The same turns and mirrors carry the whole set onto itself and the rows of a family onto each other. Which other rows belong to the same family as each row named below? List them in the order they appear above.
These 35 rows form 7 families of 5 rows each.
pud: [-15  -5  17 -16 -12 -21  10 -11  -1 -21  -1 -29  22 -27]
sopuv: [ -6  18  21   3 -20  -1  -1  20  46  -5  16 -23  21   2]
semib: [ 11  21  12  -7 -10 -10   0  28  41   4  23 -17  28  -5]
nar: [ 17  36   8   6  -2  -3 -15  17  11  16   0 -25  28  10]
Sof: [  4  19 -11   9  -1 -11 -27  -6   4   0 -10  -2 -29   0]
dev: [ 11  10 -25  17 -10 -13  10  19   5   3  33 -30  25   4]
fiva: [ -9  11   0 -19  26 -11 -11 -15  29  -4   1  15  -5  -8]
Savu: [-16   1  -9  -6  41   6 -23  -3  16   4  18  -7  -1  -8]
Reg: [-13  -7  -8  25 -10 -28   5 -11   2 -23  10 -33  26 -20]
kufim: [-22  11   6 -10  25   2  -6 -12  36 -10   5   7   2   9]
Tinus: [ 13  22   1 -14 -20  -8 -13  13  33  13   2   6 -19 -15]
Mivut: [ 15  31   7  13  -8  -6 -24  26  18   3   9 -26   5  16]
nug: [  6   1 -14 -24 -15 -11  25  11  -5   4  27 -23  22 -10]
sised: [-23 -10  13  14  -4 -11 -20  -6  17 -12   4 -31   7 -42]
kovu: [  4   6 -14  25   1   3  27   4  -3   6  38 -21  15  -7]
Pifi: [ -6  11  17   6  11   4 -24  27  29   4  25 -35  23 -10]
nur: [  8  30  26  24  -1  10  -5  22  16   2  20 -29  11   5]
gad: [  2   5  -9   5 -19   3 -25  12  14  16  10 -15 -24 -31]
dipez: [-14  12   8  15  36   6  -2 -21   2  -9   8  -4  -6   1]
sir: [ -7 -12 -32   4   4  -1   5   7   6  12  38 -19   9 -28]
suko: [  1  13 -13  -4 -27   1  -1   6  30  11   8   8 -25  -6]
Lutus: [-15  -1  16  33  -7  -9  11 -18   1 -18   7 -26   9 -29]
tenoz: [ -9   4   1  17  -6 -22   4 -20  -1  -8  -8 -30  38 -26]
kon: [-11  -3 -25  -1  -2  -4  29   1  27   0  36  -6  21  -3]
puf: [  8  21   2  20 -10   8  -7  -2   0  10   3  -4 -33  -9]
bala: [-18   2  -7  10  29 -19 -12 -25   3 -21  -2  -9   5  -1]
kufe: [ 10  24  21 -27  -7  -2  -4  26  12   3  12 -28  19   7]
Pagit: [ -8  13 -10  -1  30 -11  -8 -29  -3   1 -13  -3  15  -4]
duv: [ 12  28  -5   4 -10  -8 -20  -9  -1  17 -22  -5 -10  -9]
geb: [ -1  -5 -20  -6  -8 -19  26   3  22  -1  33 -10  29 -25]
bobob: [ 13  13 -26  10 -11 -10  16   4  -4  16  15 -24  36  -9]
Bodof: [-20  -6   9  -3  -2 -27   4 -21  28 -19   0  -9  16 -37]
nipi: [-12   5   3 -33  24  -9   1 -17  -2 -10  -1  -4   2  -2]
Zav: [  8  16   6 -27 -21  -8 -11   3  -1   5 -10  -7 -22 -11]
nud: [-25  -7   6   8 -25 -17   8 -18  31 -19  -1 -11   4 -28]

Which other rows belong to the same family as kufim? sopuv, suko, kon, nud
Which other rows belong to the same family as dipez? kovu, nur, Lutus, puf
Which other rows belong to the same family as sised? Savu, Pifi, gad, sir
Which other rows belong to the same family as nipi? pud, nug, kufe, Zav
Which other rows belong to the same family as Tinus? semib, fiva, geb, Bodof

The same turns and mirrors carry the whole set onto itself and the rows of a family onto each other. Which other rows belong to the same family as each row named below? List them in the order they appear above.
These 36 rows form 6 families of 6 rows each.
Labam: [-19 -14  18  34  -4 -19  -5  -3]
did: [-38  11   1  -9 -13  22   5  19]
Bamol: [-14  12   7  -3 -19  40 -15  -7]
kopuf: [-18  14   1 -19   8  26  10  -7]
kere: [-21   4   4 -26   3  22   1  13]
kivez: [-18   6   2 -26   8  25   1   5]
Zuge: [-21 -21   4  19  -3 -14 -29  -4]
bigo: [ -4  -8  14  21   2 -29  -8  -2]
vudol: [-28  28  17  -9 -15   7  -7  26]
mepe: [-11 -16   3  26   3 -18 -16 -19]
Gogu: [ -6  -8  15  31  -5  -7 -17 -25]
Veva: [  4  -4  12  11 -11 -12 -26 -22]
bag: [-26  23  18 -19  -8  29   0  -6]
Ter: [  5   4   4  31 -19   8 -19 -13]
Zabi: [  6  10  14  13   5  -2 -29 -24]
zolim: [-34   2  15   5 -10  17   6  32]
Keso: [ -3   1   6  41  -6 -10  -1   7]
belez: [-36  16  19 -11  -1  16  13  17]
futir: [-18 -21   2  22   5 -16 -27  -9]
pev: [-17 -18   9  16 -16 -10 -29 -21]
nogis: [-30   7  10 -25  -8  27   3   6]
zem: [-30  11   7 -17  10  14  18  14]
pafi: [-22  -4  28   4 -25  -6 -34   7]
bap: [-28  19  -6   2  14  19  17   9]
libo: [-25 -23  12  21  -9 -23 -16  -2]
pefil: [-8 17 -1 17 19 19 11  1]
gezi: [-13  -6  13  30 -33   0 -16  10]
garas: [-11  37  12 -10  -8  19 -15  -4]
pazub: [-13   1  19  21  12 -25  -8  16]
vimet: [-14 -15  20   9 -23 -21 -20   1]
nidu: [-14  37   9   0  10   3   6  12]
gofo: [-21  25  11  -9  13  20  15  -4]
sige: [-15 -21   3  19  -3 -11 -32 -13]
bere: [-22  20  -4  -9  -7  33  -2  -8]
tuta: [-19   6   2 -21  13  20   6  13]
rem: [-20 -15  22  23 -25  -7 -22 -12]

Which other rows belong to the same family as belez? Labam, Gogu, bag, gofo, rem
Which other rows belong to the same family as Keso? vudol, Ter, gezi, garas, nidu
Which other rows belong to the same family as libo? kopuf, mepe, pev, nogis, zem
Which other rows belong to the same family as sige? kere, kivez, Zuge, futir, tuta
Which other rows belong to the same family as bere? did, bigo, Veva, bap, vimet

The same turns and mirrors carry the whole set onto itself and the rows of a family onto each other. Which other rows belong to the same family as each row named below? List them in the order they appear above.
These 30 rows form 10 families of 3 rows each.
poku: [-15  -2  14  -9  -2  31  21   7  20   6  14]
gofu: [ 23   1 -15 -11 -24  13 -14 -16 -19  -7  16]
Febi: [ -3  18  14  17   4 -25  -8 -25   3  22   7]
nudun: [  5  14  -1  11   3 -29 -20 -22   1  24   0]
zel: [-17  -5  21 -16   8  24  28  -2   4   6  -3]
gudek: [-15   4   7 -20  25  23  24  -4   8   7   5]
das: [-12  19  13   9   2 -30  -9 -19  13  16  14]
sedo: [ 13  -7 -22 -19 -34   3  -7  -1 -14   2   3]
keraf: [-10  -1  14   2  19  28  20  -1  17  18   0]
kibaf: [ 11  -8   1 -20  -9   8 -19   6 -26 -17  12]
razos: [-8 -3 15  2  0 37 22  3 12 15  7]
rala: [-17   7   8  15   4 -28  -6 -30   5  -4  -1]
deles: [-8 -6  3  5 25 21 17 13 15 -1 14]
somad: [ 16   8  -3  -5 -28  13  -9   2 -21 -19   9]
fuzo: [ -3  16  -4  10   8 -28 -11 -26  11  24   8]
lan: [-15  -3  18 -11  13  32  21  -3  12  13   4]
sul: [ -3  16  -9  10  13 -32   3 -26  10  13   6]
ginuk: [ 14   2 -15 -20 -27   5 -16 -11 -10 -13  22]
fadiz: [ 19  -7 -12 -23 -18  23 -14  -6 -19  -4   4]
Takan: [ 15  -5 -16 -23 -28  13 -17  -8 -16   2   8]
sotu: [  7   2 -16 -23 -22   7 -23  -8 -25   3  -4]
Biv: [-11  18 -10  13  12 -21  -9 -16  12  29  -4]
Podu: [ -4  17 -18   4   6 -29  -5 -12  11  28   6]
sevil: [-8 11 18 13  6 27 24  9 10 -5  6]
zuris: [  0  25   7  27  -5 -26  -8  -8   3   7   6]
Nudar: [ -3   6   1  16   1 -31 -19   6   3  19   8]
Dasez: [  5 -11 -26  -3 -27   7  -9 -12  -5 -21   6]
godon: [-27 -13  15   4  -9  23  18   3  13   1  -7]
Niv: [  6  -2 -11 -34 -24   6 -12   2 -23   6   2]
razo: [-15   1   3 -14  18  38  18  -4   6   4  -3]

Which other rows belong to the same family as Nudar? kibaf, deles
Which other rows belong to the same family as fadiz? nudun, keraf
Which other rows belong to the same family as razos? gofu, Febi
Which other rows belong to the same family as Biv? sotu, razo
Which other rows belong to the same family as sul? zel, sedo
Which other rows belong to the same family as rala? Dasez, godon
Which other rows belong to the same family as fuzo? lan, Takan
Which other rows belong to the same family as das? poku, ginuk

The same turns and mirrors carry the whole set onto itself and the rows of a family onto each other. Which other rows belong to the same family as each row named below? List them in the order they appear above.
These 25 rows form 5 families of 5 rows each.
mas: [-20  27  -3  16  14  18  14  -7   9  26   2  16   1 -14  -2  10 -20  19
  -8  -3  24]
zar: [  9  -1  -3 -18   8  -5 -17 -11  -5  -2   4 -10  -2  -4  15 -11  47 -17
  19  17  13]
dak: [ 13 -15  22   6 -34   0   4  15   3 -12   6 -11   0   8 -15 -19 -11 -14
  -1   6 -16]
neves: [ 14 -23  24 -13 -29   3   2   7  -1   1  -1   3 -10  15   3 -16  13 -26
   1  12 -20]
beti: [ -2 -29  23  -2 -30  -3   0  11  12 -16 -11  -8  -1  18  -3 -12   9 -17
  -7  20 -11]
Dabo: [ -5  -6   2 -12  12  -4 -13  -2  -1 -11 -12 -12  -1  10   2 -14  52 -14
  14  18   7]
Pir: [ -4  26  -5  -7  14   6   9   1  15  20   8  12  -1  -3   0   5 -27  27
 -24  -7  22]
nufe: [-25  21  -3  14  19   8  20 -15  13  10  22  11  -1  -7  -5  11 -20  23
 -13   4  19]
pafo: [  0   0  -5  21 -10  -2  13   2   3 -10  19  -7  11 -11 -22  -2 -43  19
  -7   5  -5]
Pimu: [  6 -10 -19   5 -16 -15  10   6   3 -16   1  -3   1 -16 -13   0 -37  18
 -18  15 -17]
demil: [  1 -18  -8  16 -21 -12  21   2  -4  -7   7   2   2 -10 -10   1 -32   9
  -5  19 -25]
nem: [ -8  16  -1   2  14   4  27  -7   6  25  21  10  11 -12   2   0 -28  28
 -13   5  11]
lotaz: [  2  27  -5  -2  32  19 -26 -11  -1  -6  12  -7   5   5   5  -3  25  -5
  27  -8  16]
Sev: [-11  24 -19   7  31  21 -15  -9  -4   5 -13   8   1 -10   9   8  28  -1
  26   0  14]
keve: [ -7  -6  -7  25 -29 -10  23  -3   5  -2  -2  -3   1 -24 -11   5 -30  12
 -13  20  -1]
giruk: [ -9  31  -2  11  27  15   2  -6   8  14  25   0  12  -4  -7  -1 -18  23
   0 -10  25]
Fafe: [ 16   5  -3 -26   2  -7 -19  -2   3  -6  -3  -8 -18  -7   0 -18  46 -11
   2  14  14]
mufi: [  2  -6   7 -11  -2   0 -15   2   2   3 -24 -12  -5  -3   8 -19  49 -20
  12  17  20]
Zakad: [ 16  -5  10 -11  -5   0 -22   2  -1 -15   6 -25  -2   3  -7 -24  39 -22
  16  11   7]
gege: [ 14 -16  15 -13 -27   3  -4  19   0  -9 -12   5 -13  17 -10 -16   3 -17
  -9   3 -25]
Kuziv: [ -8  25 -15  -2  35  20 -10 -15  -1   8   7  12   8   3  21  12   6   8
  23  -4   9]
Neba: [ -1  28 -23 -12  30  19 -27 -14   2  -7   0  13  -4  -1  13  15  12   6
  14  -6  11]
taz: [  5 -23  15  11 -41   6  -2  14   1  -6 -22   0  -1   7  -1  -8   0 -20
   1  12 -13]
Boko: [-20  26 -10   2  43  20  -8 -16  -2   1   1  11  -1   7  -1   5  26   5
  15  -1  13]
tozo: [-14 -14   1  20 -27  -6  19  -3  12 -19   7   1   0  -2 -10  10 -30  10
 -14  17 -10]

Which other rows belong to the same family as tozo? beti, Dabo, nufe, Boko
Which other rows belong to the same family as mufi? mas, Sev, keve, taz
Which other rows belong to the same family as Fafe? Pir, Pimu, gege, Neba

